In the data rows, the value 500 means zero.
Here are some points, each followed by its number:
{566, 367, 355, 461, 706, 664, 505, 443, 335, 695, 538, 326, 315, 513, 244, 680, 711} 0
{526, 631, 715, 363, 656, 408, 532, 527, 648, 518, 320, 792, 372, 444, 520, 743, 598} 1
{730, 417, 563, 740, 567, 282, 828, 350, 598, 553, 314, 466, 765, 431, 698, 650, 366} 2
{362, 449, 478, 501, 703, 635, 326, 618, 374, 733, 307, 509, 607, 268, 379, 185, 617} 3
{429, 472, 563, 334, 659, 450, 299, 615, 687, 619, 335, 533, 413, 457, 702, 441, 359} 4
{455, 244, 577, 591, 556, 668, 478, 583, 503, 722, 426, 758, 451, 182, 310, 697, 389} 5
{278, 296, 528, 574, 347, 257, 508, 482, 450, 330, 843, 685, 563, 493, 660, 766, 467} 6
{448, 218, 449, 446, 225, 644, 711, 599, 455, 844, 396, 355, 604, 469, 281, 710, 497} 7
{790, 680, 258, 803, 653, 615, 650, 482, 336, 424, 847, 276, 348, 555, 160, 528, 652} 8
{360, 641, 451, 497, 325, 248, 673, 395, 534, 425, 645, 523, 483, 613, 547, 730, 685} 9
{704, 593, 171, 836, 607, 686, 672, 470, 238, 364, 983, 522, 472, 545, 235, 856, 716} 10
{576, 598, 666, 292, 666, 435, 577, 483, 648, 561, 313, 806, 436, 528, 365, 504, 595} 11
{549, 462, 389, 308, 295, 711, 670, 399, 659, 306, 555, 312, 830, 427, 405, 516, 479} 12
{707, 416, 392, 662, 548, 622, 311, 408, 689, 582, 538, 395, 823, 574, 331, 547, 233} 13
{442, 602, 538, 378, 609, 474, 356, 558, 807, 553, 299, 421, 458, 436, 677, 391, 398} 14
{590, 525, 181, 698, 647, 680, 694, 378, 293, 598, 774, 605, 296, 540, 276, 496, 630} 15
{400, 542, 473, 341, 495, 632, 323, 534, 720, 600, 342, 270, 627, 521, 642, 581, 327} 16
{710, 249, 284, 399, 483, 620, 637, 333, 379, 809, 663, 332, 326, 395, 268, 272, 573} 17
{412, 518, 490, 698, 324, 446, 649, 588, 265, 446, 356, 550, 368, 627, 638, 275, 275} 18
{429, 336, 420, 891, 425, 512, 368, 616, 476, 620, 347, 607, 605, 305, 707, 322, 349} 19
{427, 412, 620, 287, 665, 535, 301, 564, 803, 578, 434, 492, 387, 548, 703, 274, 343} 20
{220, 694, 645, 452, 460, 592, 390, 748, 342, 461, 531, 460, 585, 418, 185, 555, 646} 21
{561, 521, 579, 321, 519, 608, 211, 442, 509, 290, 370, 500, 533, 488, 331, 209, 575} 22
{547, 549, 367, 450, 577, 436, 453, 371, 471, 429, 398, 473, 461, 234, 524, 282, 567} 23
{393, 656, 427, 428, 272, 250, 569, 482, 659, 507, 625, 484, 480, 699, 501, 674, 527} 24
{275, 425, 565, 553, 682, 590, 606, 816, 429, 313, 375, 301, 533, 399, 390, 326, 386} 25
{294, 267, 720, 495, 472, 571, 311, 602, 742, 593, 508, 586, 604, 676, 686, 754, 295} 26
{576, 282, 253, 365, 133, 595, 571, 397, 282, 476, 639, 561, 808, 264, 270, 194, 726} 27
{603, 692, 349, 423, 445, 458, 437, 460, 312, 307, 309, 566, 512, 445, 164, 393, 505} 28
{239, 664, 566, 375, 581, 721, 431, 770, 298, 477, 486, 313, 388, 502, 228, 483, 478} 29
{388, 734, 415, 453, 263, 200, 586, 453, 577, 509, 635, 563, 500, 638, 514, 621, 570} 30
{350, 551, 155, 779, 135, 330, 670, 523, 563, 324, 559, 938, 471, 703, 726, 377, 247} 31
{468, 248, 465, 635, 389, 643, 591, 660, 590, 539, 392, 362, 623, 308, 194, 396, 567} 32
{383, 323, 674, 374, 642, 645, 291, 558, 690, 574, 567, 444, 392, 648, 662, 268, 309} 33
{680, 743, 181, 837, 524, 602, 637, 375, 565, 326, 689, 817, 287, 604, 409, 402, 604} 34
{719, 467, 390, 302, 532, 607, 528, 471, 568, 530, 435, 586, 288, 356, 429, 397, 685} 35
{427, 711, 719, 373, 434, 532, 662, 381, 500, 324, 864, 371, 473, 602, 534, 440, 730} 36
{705, 619, 151, 748, 694, 685, 568, 335, 345, 526, 768, 505, 325, 536, 156, 184, 736} 37
{423, 743, 532, 324, 478, 721, 541, 343, 262, 400, 552, 503, 554, 489, 548, 356, 527} 38
{710, 391, 658, 436, 698, 375, 264, 414, 616, 410, 354, 407, 633, 694, 528, 583, 430} 39
{709, 446, 428, 781, 505, 622, 494, 332, 299, 365, 433, 357, 334, 727, 195, 688, 442} 40
{305, 323, 628, 548, 411, 406, 432, 478, 456, 430, 798, 568, 531, 611, 682, 713, 446} 41
{418, 584, 262, 713, 271, 438, 674, 424, 460, 316, 744, 956, 326, 680, 657, 712, 208} 42
{487, 697, 565, 431, 648, 363, 421, 568, 636, 541, 436, 607, 389, 356, 611, 565, 509} 43
{439, 737, 526, 372, 421, 426, 451, 585, 326, 356, 471, 314, 567, 405, 185, 739, 493} 44
{467, 687, 646, 317, 469, 627, 618, 361, 419, 307, 709, 408, 449, 538, 534, 360, 694} 45
{664, 557, 292, 852, 419, 280, 317, 372, 234, 456, 551, 770, 498, 602, 729, 713, 199} 46
{718, 259, 469, 558, 250, 335, 508, 485, 435, 847, 325, 472, 382, 309, 646, 508, 649} 47
{617, 498, 409, 508, 591, 401, 492, 368, 612, 366, 431, 325, 416, 226, 499, 318, 596} 48
{484, 694, 388, 354, 584, 494, 423, 388, 442, 485, 316, 502, 482, 327, 556, 241, 470} 49
{623, 532, 507, 766, 398, 433, 660, 356, 350, 357, 419, 315, 303, 695, 435, 696, 402} 50
{697, 423, 439, 363, 367, 384, 517, 515, 308, 711, 337, 300, 413, 453, 467, 488, 726} 51
{238, 679, 679, 332, 481, 240, 447, 857, 338, 784, 457, 419, 863, 673, 999, 420, 355} 52
{257, 425, 439, 639, 587, 561, 354, 768, 414, 668, 431, 290, 290, 343, 312, 711, 485} 53
Which point above is nearest to each new point, looking only along the 5 directions in which the numbered points spread most? Its number follows each.
{577, 584, 503, 511, 636, 298, 521, 483, 723, 470, 529, 486, 448, 246, 490, 575, 576} 11
{475, 715, 585, 395, 628, 665, 558, 525, 419, 397, 341, 508, 346, 550, 226, 741, 680} 29
{362, 332, 684, 436, 593, 619, 401, 457, 443, 456, 780, 460, 398, 711, 700, 312, 425} 43
{284, 645, 697, 379, 569, 399, 681, 840, 402, 812, 425, 329, 829, 712, 935, 545, 353} 52
{561, 377, 454, 757, 429, 651, 512, 523, 436, 401, 455, 631, 288, 631, 352, 239, 201} 13
{471, 381, 391, 857, 236, 451, 630, 474, 375, 423, 358, 620, 398, 634, 547, 420, 221} 2
{795, 573, 415, 633, 576, 715, 313, 324, 373, 399, 303, 339, 601, 523, 390, 638, 739} 0
{382, 601, 733, 303, 405, 338, 546, 604, 408, 407, 419, 561, 478, 510, 442, 451, 725} 38
{701, 576, 192, 819, 567, 568, 645, 400, 255, 564, 863, 413, 428, 520, 262, 366, 636} 15
{405, 354, 616, 307, 669, 520, 242, 600, 725, 649, 393, 539, 408, 550, 679, 352, 311} 4
{703, 271, 518, 374, 283, 664, 206, 351, 754, 542, 440, 307, 700, 700, 253, 449, 261} 25
{342, 230, 546, 526, 535, 466, 434, 502, 487, 404, 849, 668, 376, 567, 650, 468, 455} 18
{791, 707, 609, 301, 636, 440, 635, 328, 753, 511, 368, 822, 578, 556, 261, 187, 645} 49
{582, 363, 734, 346, 329, 564, 979, 318, 785, 808, 397, 433, 693, 598, 397, 539, 336} 51
{341, 400, 484, 539, 451, 332, 565, 339, 326, 307, 668, 582, 402, 559, 672, 526, 631} 30
{413, 703, 443, 308, 396, 689, 480, 470, 618, 436, 389, 324, 698, 454, 583, 710, 439} 25
{755, 637, 398, 836, 442, 260, 561, 318, 453, 363, 398, 727, 725, 390, 779, 560, 557} 18
{605, 534, 674, 371, 602, 602, 527, 458, 711, 522, 308, 824, 514, 634, 362, 449, 528} 11
{699, 227, 502, 817, 258, 409, 382, 474, 573, 746, 325, 714, 435, 214, 531, 370, 378} 19
{486, 683, 568, 321, 598, 624, 458, 390, 425, 380, 529, 277, 359, 466, 607, 189, 551} 22
{333, 627, 721, 464, 395, 493, 576, 888, 243, 396, 617, 381, 508, 451, 435, 675, 535} 44
{367, 491, 422, 522, 399, 239, 665, 362, 446, 408, 577, 618, 402, 551, 637, 612, 760} 30
{367, 351, 733, 483, 538, 585, 379, 495, 490, 479, 681, 441, 486, 720, 698, 502, 425} 1
{362, 477, 663, 445, 507, 626, 448, 436, 345, 496, 647, 297, 567, 671, 648, 443, 398} 25
{400, 371, 664, 326, 644, 498, 273, 646, 570, 676, 332, 725, 466, 555, 674, 741, 377} 26
{403, 204, 480, 756, 577, 710, 489, 687, 428, 757, 361, 405, 386, 149, 408, 514, 745} 32
{564, 453, 718, 403, 644, 358, 169, 606, 537, 316, 362, 281, 746, 712, 749, 685, 239} 26
{499, 384, 504, 412, 602, 637, 443, 492, 474, 725, 462, 666, 508, 291, 338, 652, 449} 13
{487, 393, 611, 381, 587, 668, 429, 488, 763, 416, 638, 834, 349, 719, 662, 645, 518} 1
